Each row is where one point has got to under a steady rotation. How many ticks took it there?
The counts run from 0 to 365.
193 107 131 133 88 173 138 128 110 152 98 165 159 133 116 142 125 125 165 57 133 154 120 73 124 99 135 154 89 93 125 95 138 130 133 122 -> 133
142 111 153 161 132 147 141 180 150 185 61 142 120 98 134 162 108 134 133 87 149 144 136 114 143 147 176 114 91 118 153 129 146 149 151 160 -> 310
132 115 138 135 126 140 200 126 92 173 157 150 103 120 77 128 142 86 117 149 118 157 146 73 117 95 161 116 139 90 122 97 98 144 74 127 -> 207
124 103 111 165 164 150 167 149 96 156 144 137 84 73 133 163 128 153 96 134 104 101 148 97 149 159 164 105 166 103 100 117 108 154 112 86 -> 89
127 137 143 181 140 143 174 162 87 128 115 130 109 79 122 148 150 138 112 128 90 135 137 131 122 168 165 92 171 102 97 91 100 147 111 82 -> 88
146 108 152 143 110 131 149 153 106 112 80 114 147 146 118 123 184 122 124 118 45 142 109 106 98 147 140 118 114 107 129 143 102 161 141 69 -> 351
95 140 179 126 107 149 187 132 95 145 125 131 81 110 116 102 143 146 132 138 81 105 130 127 144 90 156 162 99 97 180 167 122 140 160 102 -> 227
137 122 129 172 110 163 143 158 196 150 68 108 138 122 139 173 145 138 155 122 135 144 145 119 164 93 135 188 100 104 122 130 135 152 134 98 -> 37
151 138 167 166 130 181 145 156 145 214 116 110 119 123 133 78 163 143 139 103 118 133 112 121 175 112 178 114 92 112 145 151 138 124 150 114 -> 222
123 142 131 182 82 180 150 153 74 157 166 163 108 170 151 118 153 139 105 140 132 92 112 107 97 111 161 92 112 111 125 140 149 120 160 120 -> 71
162 117 185 149 135 178 149 101 111 155 161 161 137 131 105 182 116 131 103 125 99 201 140 89 135 130 134 108 119 110 120 165 176 126 115 113 -> 289
142 128 143 152 79 143 154 132 147 151 113 139 138 78 102 147 131 125 168 95 135 174 112 111 115 127 188 129 87 122 114 57 128 154 182 148 -> 320
170 146 126 136 109 153 137 160 125 98 97 138 138 132 144 134 137 95 106 145 120 180 117 89 117 132 201 86 135 118 90 124 95 112 108 60 -> 271
124 114 89 174 53 136 164 139 94 125 71 179 120 152 141 125 138 94 142 168 86 127 110 128 97 121 141 167 133 127 136 128 86 137 123 129 -> 59
148 112 143 199 146 151 179 109 128 136 72 118 142 143 140 159 168 119 119 154 75 169 136 131 138 159 107 139 130 102 82 130 100 144 120 73 -> 361
135 94 108 174 138 160 140 169 92 137 64 145 140 171 138 170 154 103 101 143 94 106 141 95 87 137 126 120 146 99 91 109 108 150 102 100 -> 274
121 106 71 201 138 150 176 114 137 108 121 171 129 80 128 138 132 139 110 158 96 115 121 102 137 169 160 131 134 111 90 155 139 165 128 114 -> 176
147 87 147 178 106 164 120 169 139 177 74 140 129 63 123 180 120 128 130 95 141 133 138 127 160 120 157 151 92 135 129 91 148 151 133 153 -> 311
166 110 108 125 138 143 146 141 144 129 93 147 116 131 168 145 159 107 109 142 109 143 120 74 101 157 194 84 130 102 84 160 91 128 99 89 -> 272
166 81 88 141 64 121 161 122 139 150 128 175 111 102 164 156 147 95 114 155 104 177 111 95 134 119 164 128 114 129 86 121 102 149 105 162 -> 57
132 115 168 158 110 181 123 192 105 118 120 107 136 149 112 149 146 119 147 115 113 154 140 108 120 109 189 76 121 136 118 135 131 85 130 87 -> 6
88 134 148 201 138 168 133 178 139 191 77 112 121 89 119 146 142 87 121 156 125 156 150 122 184 148 123 140 118 104 125 112 131 138 122 113 -> 302
129 87 94 193 121 120 203 149 102 102 89 168 116 121 145 160 106 163 133 117 105 88 124 155 117 113 165 154 112 120 121 130 113 153 127 151 -> 246
82 144 103 163 120 135 155 165 116 95 108 136 145 160 138 138 155 97 103 162 114 111 112 90 78 128 137 124 101 64 110 109 111 154 133 78 -> 265
121 128 129 183 135 118 209 155 172 152 145 103 123 92 113 150 164 127 125 141 121 163 154 117 166 107 142 152 136 102 85 129 120 166 92 120 -> 29
149 137 167 148 133 173 182 148 101 172 126 171 106 151 108 154 91 168 171 82 113 143 127 117 129 97 138 146 113 82 156 166 130 106 100 108 -> 219
119 138 148 167 143 161 210 133 136 114 92 131 126 158 101 145 87 134 140 153 108 135 147 142 163 72 121 169 107 112 162 145 110 144 112 79 -> 32
155 110 95 171 103 149 173 143 168 124 123 151 132 147 140 121 98 149 123 94 146 128 100 135 129 109 189 97 82 148 150 124 122 166 172 109 -> 250
113 130 130 151 138 134 208 137 99 139 135 111 125 159 68 126 133 139 131 134 47 137 146 113 156 105 152 127 135 135 170 138 128 180 152 101 -> 22
156 111 124 184 40 161 136 148 150 158 146 167 116 136 151 123 167 95 143 139 138 170 117 119 109 112 173 84 130 124 113 156 102 121 127 108 -> 66
130 121 89 120 128 163 178 184 152 144 124 160 116 164 134 139 90 152 153 87 133 107 113 100 124 100 170 96 86 90 127 120 112 107 141 103 -> 337
182 107 148 111 99 156 134 168 121 115 160 126 142 139 131 170 133 151 105 75 83 166 112 91 119 89 156 89 99 117 104 103 137 142 120 89 -> 348
180 125 160 175 140 148 137 144 128 178 88 146 136 160 118 132 198 137 123 126 110 132 119 109 77 160 171 90 148 124 119 162 124 173 135 104 -> 282
95 80 102 157 79 141 175 122 109 132 87 155 129 88 85 103 133 107 160 158 63 106 95 112 118 117 163 150 78 138 136 128 121 139 147 148 -> 323
139 159 132 135 165 168 144 144 148 193 80 168 101 91 136 141 95 141 131 132 109 167 130 103 188 160 151 136 119 95 133 157 147 130 129 111 -> 300
164 113 116 159 166 152 190 109 128 129 135 131 149 113 106 137 98 137 128 107 90 189 142 83 191 129 150 127 105 105 110 172 153 117 124 111 -> 25
124 141 138 127 125 164 127 135 150 158 81 122 109 142 106 150 198 122 120 168 123 98 132 69 77 136 198 131 122 115 111 111 129 161 152 120 -> 195
99 161 98 158 134 135 165 170 96 100 144 145 140 143 133 135 135 118 69 151 125 119 112 66 100 113 154 114 117 80 91 79 123 147 121 103 -> 266
101 137 149 169 74 122 188 175 111 132 144 149 106 111 151 120 163 105 129 138 91 164 115 131 113 113 123 133 123 66 121 150 95 121 97 92 -> 147
134 144 141 184 80 157 143 200 105 158 144 129 105 148 183 134 125 131 101 99 113 169 130 125 177 113 140 102 122 103 127 120 118 112 147 102 -> 152
143 151 156 153 146 133 217 142 104 117 123 124 148 139 74 134 100 147 139 114 75 177 130 116 142 105 147 123 139 121 171 116 132 156 133 89 -> 23
125 121 98 186 74 149 161 136 141 88 110 140 125 130 140 124 183 144 142 165 107 98 92 141 94 112 194 136 91 148 110 154 137 143 158 118 -> 254
117 141 112 175 99 133 190 131 142 95 106 161 120 131 133 130 156 162 141 140 124 88 89 138 58 117 178 136 99 102 116 119 128 161 158 110 -> 255
